Each row is a point on a hilly landscape, with its height.
Q120 (h) 59: [ 27   3 -16 -35  -1  15  -1 -12]
Q505 (h) 25: [ 15 -12 -17 -11  -3  -1   0 -10]
Q541 (h) 21: [ 5  6  3 -1 -2 -9  1  1]
Q673 (h) 98: [-57 -13  21  62  12 -14  -2  15]
Q754 (h) 59: [-38  -6  24  44   7 -17   1  14]
Q574 (h) 52: [ 32  26  -7 -40 -11  21  -1   1]
Q280 (h) 15: [-30  12  33  40   1 -22   3  19]
Q899 (h) 64: [-20 -22   7  29   5 -11   1   6]
Q909 (h) 61: [ -1 -37 -29   8  -2   2  -4 -13]
Q937 (h) 83: [ 29   8 -13 -48   2  24   0 -14]
Q343 (h) 77: [ 27  -1 -18 -37   4  15  -1 -17]
Q915 (h) 91: [-52  -7  24  62   7 -12  -3  18]
Q662 (h) 55: [-11  35  34  14  -1 -20   5  20]
Q642 (h) 46: [ -4 -38 -21  16  -1   0  -3  -8]
Q750 (h) 34: [  3  42  17 -10  -5  -6   1  12]
Q882 (h) 66: [-25 -22   8  34   7 -11   1   7]
Q82 (h) 76: [ 29   5 -16 -41   1  20   0 -14]
Q808 (h) 78: [ 25  -7 -20 -33   3  12  -1 -20]
Q833 (h) 31: [ 25  12 -11 -27  -7   9  -1  -4]
Q197 (h) 62: [ 14 -19 -22 -12  -1   0  -2 -15]
Q818 (h) 23: [ 20  24  -2 -20  -7   5  -1   1]
Q988 (h) 71: [-36 -32   7  45  11  -8   1   9]
Q825 (h) 38: [-13  11  21  17   1 -18   3  11]
Q968 (h) 49: [ 22  -6 -20 -24   0   6  -2 -15]
Q105 (h) 95: [ 29  10 -10 -55   1  30   1 -13]
Q362 (h) 43: [ -9 -42 -17  22   1   1  -1  -2]
Q877 (h) 85: [ 25  -4 -19 -39   7  17   0 -22]
Q722 (h) 0: [ 17  -3 -11 -12  -3  -1   0  -6]
Q187 (h) 66: [-27 -46  -2  42   8   0   0   7]
Q709 (h) 34: [ 21  -8 -18 -18  -2   3  -1 -13]
Q941 (h) 93: [ 28   9 -10 -54   2  29   1 -13]
Q659 (h) 57: [-26  -5  19  31   5 -18   2  10]
Q403 (h) 47: [ 20  37   2 -27 -10  10  -1   5]
Q150 (h) 10: [ 19  -5 -16 -17  -3   2  -1  -9]
Q978 (h) 26: [ -9  21  22  12   0 -18   3  11]
Q358 (h) 84: [ 27   0 -16 -42   6  19  -1 -18]
Q615 (h) 91: [-57 -19  18  59  15 -14  -2  13]
Q684 (h) 31: [  6 -15 -11   0  -2  -5   1  -5]
Q227 (h) 70: [-47  -8  24  53   9 -15  -1  15]
Q412 (h) 28: [-21  15  29  27   1 -22   4  15]
Q957 (h) 77: [-48  -2  27  59   5 -15  -3  19]
Q442 (h) 79: [ -8 -46 -30  21  -3   5  -6 -11]
Q902 (h) 64: [ 17 -16 -23 -17   0   2  -2 -17]
Q816 (h) 10: [ 21   1 -13 -19  -4   3   0  -9]
Q564 (h) 99: [ 30  14  -8 -59  -2  34   1  -9]
Q316 (h) 37: [-33   3  27  39   4 -20   3  15]
Q401 (h) 84: [-14  36  42  21  -4 -24   8  26]
Q643 (h) 51: [ 31  25  -7 -37 -10  19  -1   0]
Q180 (h) 17: [ 4 17  7 -2 -4 -9  2  3]
Q535 (h) 7: [ 5 28 10 -7 -5 -7  1  6]
Q288 (h) 57: [ 28  29  -4 -34 -11  18  -1   1]
Q138 (h) 94: [ 27   8 -12 -54   4  29   0 -16]
Q17 (h) 20: [-27  11  31  34   2 -22   4  17]
Q972 (h) 73: [ 16  46   6 -29 -11  11  -1   8]
Q137 (h) 75: [-48 -10  23  55  10 -15  -1  16]
Q474 (h) 86: [ 19 -17 -25 -23   4   8  -1 -25]
Q29 (h) 59: [ 12 -21 -23  -7  -2  -1  -2 -14]
Q419 (h) 59: [  2  48  18 -12  -6  -4   1  13]
Q820 (h) 68: [ 18 -14 -22 -21   1   5  -1 -18]
Q437 (h) 49: [ 29   9 -14 -38  -2  17  -1 -10]
Q33 (h) 74: [-49  -8  24  55   9 -16  -1  15]
Q476 (h) 77: [ 31  33  -4 -41 -14  24   0   3]
Q329 (h) 81: [-51  -8  24  58   9 -14  -2  17]
Q939 (h) 61: [-18 -49 -13  35   4   3  -1   3]
Q88 (h) 72: [-13  36  41  19  -3 -21   7  24]
Q706 (h) 18: [ 31  17 -10 -39  -6  20  -1  -4]
Q997 (h) 55: [ -4 -40 -28  13  -3   3  -5 -11]
Q201 (h) 46: [ -5 -39 -22  16  -1   1  -3  -7]
Q224 (h) 23: [ -7  24  24  10  -1 -16   4  12]
Q604 (h) 44: [-10   4  15  16   1 -15   3   8]
Q93 (h) 14: [ 19  -7 -17 -15  -2   1  -1 -10]
Q387 (h) 25: [-25  18  36  34  -1 -24   5  20]
Q367 (h) 34: [  4 -15  -9   3  -2  -6   2  -4]
Q241 (h) 31: [ 31  15 -11 -44  -6  24   0  -8]
Q351 (h) 80: [  7 -30 -31  -4  -1   3  -4 -21]
Follow the land downhill from each row below. Which row is at the bottom of its valley?
Q833  drains to Q722
Q541  drains to Q722
Q750  drains to Q535
Q387  drains to Q280
Q419  drains to Q535
Q808  drains to Q722
